In the rows, zero is written as 128.
Turns, then the turns between two rows, first turn first; the first pair answered
vener:
[ 96 135 135 151 115 117 116 112 129 148 101 127 137 104 133 106 152 120
 119 142 122 132 105 149 133 116 147 125  94 142 135 126 128 122 128 147
 127 116 163 162 108 145 153 125 154 116  74 128] => [ 72  89 125 151 126 135 154 112 122 132 115 139 120 136 130 134 148 127
 150 139  81 157 103 125 143 132 112 106 120 122 132 112 139 122 120 109
 133 142 127 118 113 140 134 156 130 123 101 146]
[139 159  88 122 132  94 104  82 122 150 123 128 161 123 100 139 199 116
 118 142 119 107 114 114 127 122 198 161 162 184 120 183 108 113 183 125
 140 103 127 178 116 159 125 151 139 145  52 115] => [104 103  73 126 140 113 144  73 108 134 139 137 138 153  94 170 200 123
 149 146  70 134 105  83 139 144 162 134 182 169 125 163 122 123 177  97
 148 126  94 136 121 163 100 189 116 161  83 133]
[187 157 151 140 142  98 106 129 133 141 110 131 148 136 147 117 121 128
  92 111 184  78 148 119 130 105 156 146 120 114 128 146 100  74 125 143
 120  73 123 153 122 110 141  92 135 115 129 117] => [109  89 125 111 122 112 124  91  82 127 168 105 138 138 143 166 111 111
 125 174  95  92 124 113 131 139 130 124  91 121 162 110 142 124 125 180
 131 115 129 141 167 173  91 137 124 158 141 120]
[154 135 151 149 115 117 119 134 163 121  87 128 134 114 135  81 141 147
 102 107 144 156 113 111 120 129 136 131 129  91 126 186 132  89 109  96
 162 136 133 122 125 124 135 131 135  79  92 130] => [114 122 145 128  93 113 108 106 123 118 124  98 145  97 132  98 133 126
 109 158 106 144 101 123 120 142 142 133  91 106 149 164 153 119 120 146
 164 148 162 145 157 171 105 147 145 108  79 116]
nomi:
[122 124 143 159 133 154 134 132 150 134 143 130 101 171 118 128 130 126
 151 111 101 136 134 102 151 121 136 107 126  99 116 124 143 110 120 101
 151 147 127 124 131 127  99 149  98 121 170 143] => [156 174 143 154 138 135 128 139 132 149 156 120 112 153 128 114 108 123
 135 125 128  87 159 123 140 106 155 127 115 120 123 116 122 125 135 137
 121 116 146 146 149 115 126 118  98 127 172 128]
[113 137 150 105 150 107 120 123 131 143 123 130 141 126 134 135 120 125
 116 135 115 112 119 137 136 115 141 145 114 132 128 132 131 146 123 154
 152 115 127 149 125 137 111 123 139 134 123 115] => [ 98 117 150 103 148 116 127 122 141 131 122 132 136 132 129 143 125 126
 120 128 104 129 111 125 140 117 133 135 122 124 128 132 137 141 119 145
 163 124 122 138 122 140  97 137 137 133 123 119]
[123 111  76  89 139 132 111 148 108 148 139 138 133 122 118 123 123 120
 111 164 115 117 164 122 153 121 128  98 121 141 149 111 160 164 121 150
 138 156 144 129 148 119 104 128 127 134 133 101] => [127 123  82  90 131 131  90 149 126 147 122 138 141 110 113 109 133 118
  97 153 134 129 155 126 152 115 137 106 111 143 143 128 162 147 119 151
 144 153 158 145 133 121 111 118 136 120 112  96]
[134 139 149 130 143 112  93 102 217 102 126 127 147 127  62 153 151 185
 124 119 128 174 109  65  77 122 145 122 133 132 119 134 119 129 119 126
 140 133 127 111 165 184 128 114 115 134 138 143] => [147 139 138 126 155 105 122 108 177 113 164 119 138 130  79 168 125 187
 136 131 116 133 132  65  70 121 140 119 131 141 136 107 107 154 129 138
 112 122 115  98 190 178 138 116  99 157 178 143]
rab:
[ 91 116 107 138 135 139 137  82 115 133 115 151  97 146 116 113 120 133
 146 135 114 178 134 101 116 123 129 113 161 126 149 158 133 121 137 116
 152 129 113  81 152 143 100 118 153 133 108 145] => [ 92 116 109 140 133 142 136  82 115 135 117 152  98 141 113 116 120 130
 147 141 109 180 131 103 115 122 131 114 155 129 151 157 132 118 137 116
 152 133 123  86 154 148  97 118 154 132 102 147]
[146  91 163 109 115  77 139  87 168 158 112 175 204 129 139  98 122 160
 148 112  81 175  81 147 167 106  99  87 148 117 103 119 163 107 156  67
 139 115  89 168 125 150 144 116 177 123 130 189] => [131  88 162  99 100  74 127  75 152 157 128 159 213 118 139 101 119 147
 143 137  70 166  75 151 165 112 106  85 126 128 118 116 173 117 160  93
 140 121 105 181 139 169 133 119 186 137 119 185]
[140 131 145 153 150 127 152 125 127 124 135 133 115 126 144 113 133 137
 146 134 121 120 130 102 142 148 101 124 121 132 125 105 130 113 145 115
 128 115 109 104 109 120 146 104 112 108 157 133] => [134 137 153 154 142 127 130 121 148 122 119 128 120 115 141 101 141 132
 135 129 137 138 116 107 147 142 112 128 113 131 116 121 133  99 138 114
 142 117 116 116  94 128 143 103 129  98 130 131]
[123  94 137  92 113 115 178 139 101 133 192 139 104 121  72 114 137 147
 137 141 114 142 172 118 119 133  83 166 104 158 167 118 139 157  69 113
  88  68 107 127 117 118  90 209 102 183 147  96] => [140 102 148 104 129 122 180 155 130 134 166 160  99 131  66 101 144 157
 133 106 138 155 175 103 125 127  84 164 127 148 147 137 126 129  64  75
  93  67  93 115  91  89 104 206 102 157 139 104]
lobu:
[143 119 105 121 152 125 135 122  80 140 144 125 124 131 110 152 117 127
 147 154 110  98 131 129 118 140 122 139 117 147 130 123 139 152 151 134
  84 108 137 140 168 123 138 149 133 160 135 101] => [113  99 115 112 135 134 104 111 101 128 128 119 129 123  94 140 142 116
 137 151 101 131 106 130 125 145 126 142 103 143 129 141 161 139 139 137
 114 129 158 156 150 152 121 155 149 150 102  99]
[133  96 155 177 125 164  59 140 134 137 130  78  93 111 122  87 138 118
  70 164 138 185 134 156  90 122 139 170  34 162 130 155 144 132  84 116
 117 124 153 165 173 133 153 124  96 147  66 106] => [145  98 163 195 139 171  67 154 164 137 106 100  86 127 117  81 144 132
  77 124 157 204 145 140  93 115 128 168  64 147 110 169 132 106  78  75
 125 125 125 139 147  97 163 123  88 132  74 120]
[105 183 135 117 125  85  80 138 113 145 155 144 144 114 135 129 132  98
 130 146 197  75 139 128 133  97 154 183  82 145 139 121 138 167 147 145
  97 115 151 200 174 108 187  92 129 103 117  93] => [ 84 169 145 116 113  92  54 128 145 129 128 147 148 109 120 116 159  92
 121 138 197 112 111 123 135  97 159 184  77 138 133 146 154 148 140 138
 122 133 155 207 150 122 176  98 143  88  82  95]
Then:
Between the rows of a pair lie two turns.
[128  68 129 130 124 152 129 118 117 133 170 153  99 158 102 132 146 132
 126 121  71 169 103 129 129 166 133 110 131  88 132 120 116 148 124  96
 134 107 128 113 119 164 131 159 134 126  96 154] => [183 134 146 135 130 135 107 138 135 153 142 159 115 133 109  98 144 136
  88 105 133 138 119 152 123 135 165 134 129 101 117 138  85 132 135 111
 112  70 146 145 105 135 167 122 149 104  78 140]
lobu vener
[119 113 127 115 123 131 140 110 107 125 146 115 127 125 126 144 115 122
 156 145 102 117 124 125 130 131 117 121 121 132 143 113 149 150 123 150
 124 133 147 123 148 134 116 147 115 139 129 139] => [139 125 138 131 137 138 140 127 156 126 106 140 125 136 119 125 131 136
 145 101 133 144 123 115 134 120 119 122 150 116 113 141 138 111 116 106
 136 128 126 112 107 101 126 141 118 111 125 148]
rab rab
[ 76  70 105 123 105 129 118 101  90 119 147 100 121 105 135 141 138 124
 140 163  77 136 129 123 135 156 107 125 105 128 147 107 161 160 120 171
 160 140 126 123 157 156 127 154 127 144 135 119] => [129 115 101 127 124 112 138 117  71 142 159 105 119 102 154 136 112 130
 133 158 106  85 163 132 125 142 119 132 114 141 148  97 132 173 135 180
 126 105 130 129 174 126 162 133 117 151 157 113]
lobu nomi
[128  92 175  84 139 140  95 135 146 118 183 146 171 106  56 111 187  65
 138 156 119 100  56 114 147 111 196 139  65 174 179 123 129 127 130 188
 141 174 163 156 121 183 204 129 179 120 133 131] => [189 123 162  97 176 130 153 168 118 139 208 162 154 130  82 121 146  88
 151 141 135  41 108 113 140 102 184 136 104 175 182  96  84 144 140 172
  94 133 125 121 142 126 241 120 141 131 204 140]
vener nomi
[162 129 115 151 172 130 157 156 156 131 109 151 113 156 114 142 131 151
 123  97 131 128 152  94 142 120 113 127 185 117 114 123 117 126 121  84
 130 131 112 102 104  78 136 146 106 127 170 146] => [110 117 103 111 131 117 119 116  91 137 163  98 129 110 122 152 128 114
 120 177  94 101 129 130 136 132 129 140 105 153 154 104 140 175 136 177
 124 141 172 159 153 161 109 150 127 161 133 124]
lobu lobu
[106 105 124 166 126 133  99 130 124 139 135 129 140 113 109 163 148 138
 152 157 106 156  87 101 117 115 117 105 146 114  92 122 116 128 121 111
 188 158 157 102  82 128 125 145 148 125 121 148] => [109 125 120 152 117 117  92 124  94 152 158 108 147  98 125 166 131 125
 146 185 107 124  99 120 109 114 134 113 121 130 111 107 108 152 133 152
 171 143 181 130 104 147 125 137 149 143 120 131]
nomi lobu
[133 164 157 132  96 114  94 134 118 127 163 117 183 118 130 117 117 145
 102 115 193 139 138 111 113  73  89 163 121 139 178 151  85 107 212 166
 180  98 131 168 167 122 168 109 158 108  90 180] => [130 139 137 132 106 125 144 133  84 124 200 118 166 140 138 150  95 148
 134 131 155 117 151  98 109  90  66 144 140 139 191 125  86 135 213 160
 166 101 105 134 194 120 163 134 126 135 135 188]
nomi nomi
[104 224 118 102 146  84  46 158 153 160 155 168 103 106 159  98 131 108
 132 116 184  73 162 128 135 118 168 181 164  95 135 196  97 120 178 144
  79  41 161 160 135  87 172  33 135 123 108  83] => [ 77 213 125  93 128  87  15 145 164 152 145 161 113  93 150  94 147  95
 130 122 172  99 139 136 139 119 175 183 142 103 139 209 116 110 167 157
 101  60 176 178 125 117 153  38 155 115  76  82]
lobu lobu
[135 164 159 137 124 126  88 104 132 140  95 127 167 129  99 123 155 126
 110 173 136 128 128 119 138  98 130 153  94 113 135 171 129 144 162 123
 172 145 148 160  97 126 169 113 154  96 101 122] => [147 157 137 134 143 123 146 110  78 146 145 122 149 150 122 154 118 137
 142 191 105  84 158 111 133 105 104 142 117 119 150 130 114 184 175 127
 139 136 119 128 136 109 177 125 119 133 163 129]
rab rab
[ 88  56  90 168 141 118 188 119 183 101 117 206 129 183 135 167 138 132
 128 111 121 141 160  96 158 133  55  83 142  83 108 150 156 110  74   4
 135 136  99  55 120  98 127 133  94 111 150 137] => [ 28  41  79 126  97 104 149  70 110  98 176 151 150 138 141 181 133  89
 122 202  71 113 137 128 150 143  81  89  59 122 154 122 186 165  91 109
 131 152 167 115 174 190 101 132 121 154 118 110]
vener vener
[164 148  81 137 113 120  45 121 140 162 152 113 146  90 146  77 129 136
 120 169 123  83 173 190  99 137 149 164  72 150 171 123 129 123 168 153
 141  85 132 144 146 143 121 106 204 153  84 125] => [145 119  67 136 106 123  57 110 126 153 173 105 143  99 146  95 123 130
 133 189  91  87 167 189 101 147 135 152  67 150 185 112 140 135 167 160
 146 100 126 137 164 163 104 123 198 170  94 125]
lobu rab
[187 172 133 123 123 106 129 148 118 142 135 102 126 112 147 111 112 129
 123 150 176  54 159 154 126 115 153 134 135 150 129 116 100 154 157 175
  67  79 155 141 154 112 173  95 122 122 135 117] => [123 100 107 107 106 125 153 122  84 120 173  86 115 125 143 152 110 121
 157 184  96  81 137 138 132 148 125 114 124 144 155  89 135 184 156 186
  85 118 149 112 182 157 130 139 103 157 155 127]
rab vener
[120 115 113 130 136 137 159 126 100 124 162 128 125 136 137 147 104 136
 149 145  98 112 131 122 136 140 108 121 128 133 144 114 123 155 136 134
 114 125 122 109 155 134 112 139 111 152 166 133] => [129 130 137 142 128 141 110 134 170 117  99 147 139 131 120 108 140 135
 116 101 140 169 110 119 144 127 127 131 135 115 110 156 126 102 118 101
 148 129 130 124 100 119 114 121 138 108 112 134]
rab rab
[ 79  91 106 134  97 128 106  95 139  95 127 125 118 114 127 136 155 115
 147 148 117 153 109 144 126 136 115 119 148 126 100 166 171 107  94 110
 139 156 143 100 130 148  88 136 108 107 133 146] => [151 150 109 156 128 114 131 127 143 111 124 143 112 119 143 119 132 135
 138 112 172 107 153 143 120 115 121 127 179 130  85 166 127 100 103  88
 102 119 126  90 126  87 135 107  92  96 169 149]
vener lobu
[171 161 199 133 148 147 141  92 125 172 154 148 139 157 138 126 138 113
 121 119 202  96  97 120 143 114 112  93 120 126 139 139 117 139  65  75
 103  56 114  97 137  52 160 130 105 141 170 135] => [142 129 183 118 147 147 154  78  89 166 194 138 136 163 138 151 128 104
 138 150 162  89  92 122 142 129  96  84 111 132 157 116 133 171  68  95
 101  69 117  95 168  79 136 151  95 171 187 133]
lobu vener
[ 59  79 159 143 132 139  72  95 158 113 121 107 141 129 109 128 154  97
 139 160 115 194 134 135 146 186  95 129 111  88 115 141 173 133 125 148
 116 156 130 117 103 154  83 155 197 123 104 119] => [105 143 166 137 134 113  43 105 150 142 117  95 156  98 124 106 138  90
 113 170 167 146 149 167 135 169 131 148  90 114 122 143 150 136 140 185
  90 121 164 159 112 142 116 118 209 121  84 104]
nomi nomi
[146 152 133 144 152 102 107 135 116 110 116 104 149 162 133  99 169 159
  95 103 172 138 116 148 102 143 104 150  97 133  96 143 136 140 126 127
 119 134 107 168 104  90 123 149 137 132 129 115] => [150 152 124 144 155  97 130 136  94 114 137 102 143 171 147 110 150 159
  99 115 167 114 131 145 100 144 103 145  99 134 107 128 131 159 133 133
 107 125 100 158 126  85 125 153 125 148 153 115]
nomi nomi
[ 87 118 118 102 114 125 101  92 128 113 146  99 142 113 113 119 140 109
 132 171 121 138  95 129 114 141 144 117 117 136 132 114 160 126 135 151
 153 148 138 150 136 155 102 141 123 141 131 110] => [130 129 114 126 150 129 156 129 128 122 148 126 123 151 128 127 119 132
 145 134 136 118 133 107 110 135 131 105 175 111 116 105 130 121 135 103
 126 127  88 103 131  91 132 140  89 141 188 124]
vener lobu
[129 129  92 118 131 131 162 140  75 116 166 131 101 145 144 145 104 126
 168 168 106  90 133 140  92 138 114 120 140 135 138  81 120 154 119 102
 124 129 115 108 174 125 124 124  97 174 156 116] => [155 180 116 118 114 115 100 140 103 134 133 122 122 108 138 101 119 113
 126 159 161  85 127 173  90 112 158 150 108 159 129 108 115 132 123 135
 124 107 158 163 157 127 146  79 135 147 100  93]
rab vener
[111 149 154 121 109 121 162 140 138 144 120 165 106 113 138 117 112 134
 133 135 136 108 127 187 137 124 153 120  95 153 134 114  94 116 108 142
 133 129 126 154 127 124 127 106 124 148  95 120] => [115 144 161 127 110 122 161 143 156 140 105 172 102 118 133 115 119 142
 132 115 142 120 126 182 140 120 152 117 108 147 128 122  91 101 102 130
 144 133 120 145 110 115 129 107 128 138  86 126]
lobu lobu
[101 120 134 139 149 147 120  85  69 159 187  45 132 122 187 136  71 158
 196 143 142 152 146 108  98 130 115 118 161  96 148 147 138 116 137 157
  88 101 128 123 192 183  71 174 111 154 170 127] => [159 180 159 161 163 131  95 113 125 175 129  69 144 112 181  89  82 170
 162  94 219 157 159 120  93 100 144 141 177  94 113 185 107  74 134 127
  87  72 130 136 149 138 112 126 125 110 145 125]
rab nomi
[112 135 156 143 127 115  98 132 139 129 113 174 109 114 143  86 159 135
  97  83 144 161 116 137 152 112 149 143 142 122 113 132 155 133 114  76
 109 120 148 153 125 124 169 120 159 133 105 182] => [136 157 150 139 136 106 114 136 105 143 141 163 110 113 161  91 129 132
  97  98 148 112 136 147 148 108 150 151 140 136 124 119 136 156 126  98
  82 101 150 158 150 116 186 114 148 149 126 175]
nomi nomi
[111 164 152 127 116  98 136 122 184 114  85 138 144 136  98 120 188 133
 142 116 133 174 126 109 129 147 109 116  68 119 110 169 154 107  69  75
 155 203 149 190 112 154 129 165 125 116  97 155] => [172 204 131 136 154  82 207 150 120 140 138 136 131 157 134 146 126 149
 157 127 145  82 192 111 115 136  95 113 101 131 124 130 106 150  88  89
  87 155 123 171 158 108 170 151  80 155 179 153]
lobu lobu
[159 134 118 121 148 125 175 137 101 134 141 134 120 162 144 152 106 142
 153 135 134  83 160 114 119 130 104 128 152 127 145  92 109 144 124 124
  90 116 108  92 146 120 155 138  99 136 175 140] => [154 124 123 132 153 138 173 142 129 129 117 149 116 171 133 147 116 147
 151 110 135 112 150 105 127 127  94 126 167 116 130 106 111 123 117  91
 108 127  95  79 130 108 147 139 100 120 171 142]
lobu vener
[124 146 172 134 115 133  61 149 139 142  76 146 124 105 151 115 146 112
  82 100 139 114 108 137 119 138 171 148 101 126 116 140 135 103 110 162
 137 142 166 209  95 106 171  66 192  83 109 109] => [118 145 162 127 109 128  69 139 111 143  96 130 127  96 158 122 136 106
  84 122 124  86 111 146 119 139 173 150  78 142 136 123 137 122 116 188
 127 139 179 217 114 125 169  68 191  98 116  99]
lobu rab
